One vector is turned by the same rotation once a step. Each row is the vector after some number of steps, and that number follows the row.
The counts run from 0 to 736.
7	-22	-11	-26	-32	-31	-3	-3	-9	-15	-6	9	-19	-24	9	-10	-18	-16	-17	-8	-10	6	-4	13	-26	-19	2	-22	29	39	9	5	-9	20	-18	20	1	16	5	-3	13 -> 555
13	-27	-4	14	5	-1	-18	-23	21	6	25	6	-9	-37	8	20	-15	-3	6	-23	25	-16	28	20	-28	-10	0	2	-5	1	-31	-17	20	-6	20	11	3	22	28	-1	2 -> 139
-15	16	10	-2	-10	-12	10	14	-17	-8	-14	-5	8	-22	-14	-1	23	9	49	-22	-12	-4	4	-42	0	-13	-32	9	7	-5	22	1	21	-5	-16	9	-7	-18	6	8	-40 -> 337
18	3	-7	-11	12	12	-9	-20	4	22	28	-7	-11	-16	-21	-7	13	-14	31	-19	20	-39	18	7	-8	1	7	-10	-11	-26	-11	-3	1	-12	33	1	-29	-21	15	24	3 -> 382
-33	18	3	13	-10	21	-5	-17	-22	36	15	1	4	-18	-15	-9	-9	-32	16	7	-7	-7	17	-7	16	21	8	0	9	26	-21	0	-29	15	0	-6	-2	-30	-8	-16	-24 -> 232
-5	11	19	-12	21	-11	5	3	9	-5	6	12	-15	-28	-27	-14	-18	11	23	-41	-10	5	1	-11	-8	-21	-4	7	-15	-8	40	-11	3	4	-14	35	-13	-16	-12	14	-18 -> 643
5	12	-15	-44	-8	-23	-25	-8	-17	-18	-18	-13	4	14	-28	-19	28	-3	23	8	10	4	-8	-2	0	1	-37	2	17	7	16	26	-12	13	-10	-8	15	2	-2	10	-23 -> 611
14	-9	-44	0	-1	-36	24	-22	25	2	1	-3	-19	-35	-33	6	10	-20	3	0	-6	1	6	-12	-10	-12	-23	13	7	20	0	-13	-1	-19	-4	7	6	-1	18	7	-18 -> 282
-12	8	7	1	-11	-13	-30	-36	-4	7	7	27	7	7	5	-3	0	-16	14	33	1	14	-10	0	22	30	-30	8	-30	17	-19	-7	-16	3	3	-21	8	3	-2	-38	-23 -> 220
0	16	4	-38	3	1	-13	-33	-3	-11	9	-2	-2	15	-9	-13	-16	-14	-31	12	10	28	-10	14	12	-34	4	18	-38	-8	-19	2	-17	5	18	5	-4	5	-15	-12	-17 -> 510
-7	6	45	1	12	15	-11	-7	25	-3	10	30	-10	-11	13	13	-25	-8	-6	-19	-36	37	-8	1	-1	-2	12	8	-12	-25	1	12	3	17	3	10	0	-3	-22	-16	-18 -> 497
-14	7	24	10	16	-5	-3	9	11	-12	9	5	-2	-57	2	-3	-8	-10	13	-18	-5	-11	-2	6	14	-23	2	-34	-26	-18	13	17	-12	-3	-16	22	-23	-19	4	-20	23 -> 639
17	20	-5	-16	-22	-13	-13	-18	-13	-23	-5	-30	5	-6	19	30	34	1	-4	6	10	-24	-11	0	-13	2	-29	-5	14	1	4	23	25	-19	-5	4	11	-24	-4	11	-32 -> 325
25	17	-10	-20	-37	6	-5	-13	19	21	-3	15	-7	28	4	7	22	21	8	21	5	-4	7	4	-32	18	-2	-4	44	4	-3	3	31	6	18	2	18	-12	-2	2	-19 -> 172
2	-10	-1	22	-39	14	7	-10	-15	33	10	-11	-15	-30	-12	-1	-9	-31	8	-1	-17	-9	13	6	-16	4	11	-8	7	37	3	19	-9	-11	-12	16	-10	-30	28	-7	29 -> 537
-7	16	-29	-21	-10	2	14	28	-18	9	-1	-5	-1	-8	-14	11	31	8	-6	8	2	-17	-12	-15	-3	6	4	6	48	3	-15	-7	-7	-4	-25	13	24	-19	-19	19	-31 -> 26
7	19	3	-34	12	-18	-26	5	-15	-18	-2	-13	-17	-13	-37	0	-6	-7	5	-22	40	-12	8	15	31	7	-1	1	-20	-6	2	-24	-18	6	25	3	0	-12	4	-13	-15 -> 370
2	-9	14	-5	5	-2	-13	7	-9	4	6	12	-14	-27	-19	-44	-24	7	31	-49	11	-4	12	-18	-5	-21	-2	9	-30	-14	31	-7	-13	-4	-3	5	-4	-7	-16	-2	-5 -> 645
-14	25	2	-13	-7	-12	12	14	10	7	18	19	-8	-24	3	38	3	-7	-19	28	-3	-3	-19	9	5	-14	5	-19	3	-14	5	-38	-10	15	18	42	0	-5	21	9	4 -> 124
-18	12	1	16	-20	13	-14	-11	-18	28	21	2	-8	-21	-14	-12	-16	-30	16	-3	-7	-20	22	-1	27	27	15	-2	7	20	-18	-1	-23	7	7	-14	-12	-27	-10	-21	-14 -> 231
-3	10	-9	-15	-14	29	-14	-37	-24	7	7	6	1	9	-11	-12	-13	-14	21	-23	-11	-6	15	-20	-9	-9	-2	-1	-18	16	-57	7	15	-25	-1	-3	-10	-13	-6	-1	-18 -> 237
2	5	12	5	-10	10	-19	6	43	-9	11	22	-4	-20	1	-22	-12	9	14	-22	-20	1	18	-1	0	-26	2	1	27	8	6	23	39	-4	8	8	-41	15	-13	-2	-22 -> 193
-16	8	-6	1	5	0	-8	2	27	-5	-1	-8	19	-20	-15	-26	4	22	20	-12	34	-7	42	-1	8	-21	-18	12	20	4	-24	-4	14	5	16	-1	-1	8	10	-16	-32 -> 731
15	-18	-14	11	3	-24	-17	-13	13	-6	15	-12	-13	-30	-11	-23	18	1	13	-39	10	-10	24	8	-3	5	10	20	19	12	-19	30	0	-19	-17	-21	-22	12	-5	5	-18 -> 590
-17	-17	14	5	13	3	11	15	8	18	28	-3	3	-38	-9	-2	-12	11	-3	-8	4	1	12	16	-11	-9	46	29	18	-1	-38	-23	-14	5	-12	12	0	5	9	-26	18 -> 145
18	-16	3	-6	-13	25	0	10	-17	19	10	8	-3	-11	9	1	10	16	21	-33	16	-25	14	-9	-32	-15	12	-11	3	-12	-36	-9	27	-15	-4	15	-9	0	19	18	19 -> 688
12	11	36	9	-43	-14	-23	-33	0	-14	3	1	-9	4	28	-12	-14	17	-3	-12	-3	21	10	20	-11	-15	17	3	-26	-3	5	21	14	17	5	-4	-18	0	0	-30	-1 -> 206
13	9	-33	12	-42	2	19	12	15	25	-4	44	-22	-22	8	8	20	-12	-2	18	-4	10	-10	-18	-2	10	-16	-24	-15	-2	-14	-6	-12	-14	-8	-7	30	-8	1	-9	-6 -> 275
-4	-3	33	2	6	-23	-15	10	-16	-7	18	-9	-14	-39	-2	-4	6	0	15	-31	-7	5	-5	13	7	2	26	21	-15	-25	41	2	-25	16	-12	-8	-16	-2	-14	1	-12 -> 351
-18	-7	-7	-18	-24	32	16	5	-22	17	-3	12	7	-5	-16	-24	-12	-9	4	-9	-18	13	-3	-27	-23	-29	0	8	14	38	-24	3	2	-14	-31	24	10	-3	-4	-7	1 -> 543
-32	33	-1	-2	-27	-9	-26	-4	2	5	15	19	2	6	1	-37	-13	11	-12	6	1	16	11	13	21	-25	0	-11	0	20	-5	1	-24	25	-11	15	-11	13	-15	-13	-30 -> 213
-17	25	-14	-18	13	-25	-26	-6	-3	-6	24	10	3	-13	-6	-3	11	6	8	16	23	-18	-14	34	26	-13	2	-27	-28	-22	-20	-10	-40	7	-11	9	-12	7	-1	-9	9 -> 365
20	-17	-3	-25	-14	-15	-13	0	-11	-19	-13	-19	-4	-3	-8	-27	17	15	-7	-21	34	14	1	7	-9	-11	-9	26	-8	26	-20	19	5	-27	-36	-2	15	11	-3	-28	1 -> 304
-2	7	-7	-4	-19	27	-14	-40	-27	18	10	2	-1	11	-16	0	-2	-18	29	-13	-13	-2	10	-17	-14	-3	-14	4	-22	22	-45	12	17	-24	-8	0	0	-13	8	0	-9 -> 238
-13	-24	31	-26	12	9	-21	-12	-30	5	2	-3	21	-6	-23	-2	5	-6	57	6	2	-4	-11	-6	-11	-5	-28	14	-23	1	7	-6	5	-12	-10	1	1	-7	24	-17	28 -> 98
-5	16	-9	-3	17	27	-19	-15	1	21	15	23	2	-5	-1	-1	-3	-6	18	-18	27	-30	11	0	-7	9	-18	-45	-2	-7	-30	-11	-8	-1	4	25	26	-26	-9	0	-8 -> 378
-9	-6	11	-16	-12	21	34	17	-12	29	18	4	-7	-22	-14	-10	-5	-21	-12	0	-27	9	-8	-19	5	-13	32	21	17	15	-9	10	-9	-19	-10	19	-29	-26	-5	-2	13 -> 540
-2	-7	29	-23	-21	13	-30	16	2	6	0	33	15	18	34	-16	23	4	-2	12	18	8	4	-1	19	23	-2	-1	25	-9	-22	12	5	13	17	-25	-12	13	-3	-18	-9 -> 462
-3	17	16	-11	14	-6	-26	-36	11	-4	16	23	-8	0	17	23	5	-34	-23	19	-4	18	-20	3	31	29	-23	6	-14	5	-12	6	-8	-1	18	1	-6	-12	-7	-16	-27 -> 222
7	4	-15	-2	-20	-32	15	9	0	-25	-22	-10	-18	-36	-14	9	-7	9	-2	-26	13	5	15	-20	17	-3	8	11	5	15	-32	-14	18	-14	-7	-3	5	-8	3	-30	-35 -> 578
-2	-12	-16	-19	7	-18	-6	-13	-17	3	5	-27	-2	-27	-27	6	-7	-15	19	-6	26	-42	15	8	-14	4	-7	-9	18	23	-9	-29	-2	-1	7	17	1	-20	29	3	13 -> 677
-24	25	4	1	-4	2	-5	36	-12	-25	-3	-19	8	-44	-1	-11	3	7	10	-24	-1	-25	11	-16	24	-28	2	-24	27	4	-3	12	8	-7	-15	10	-20	-20	-10	-6	-28 -> 334
1	-14	14	-40	-1	-4	5	-10	-1	2	7	12	9	-6	22	26	-3	-2	-15	25	10	9	-25	10	-47	-18	-4	-9	6	-22	17	-20	1	16	3	26	41	-2	-2	-7	11 -> 410
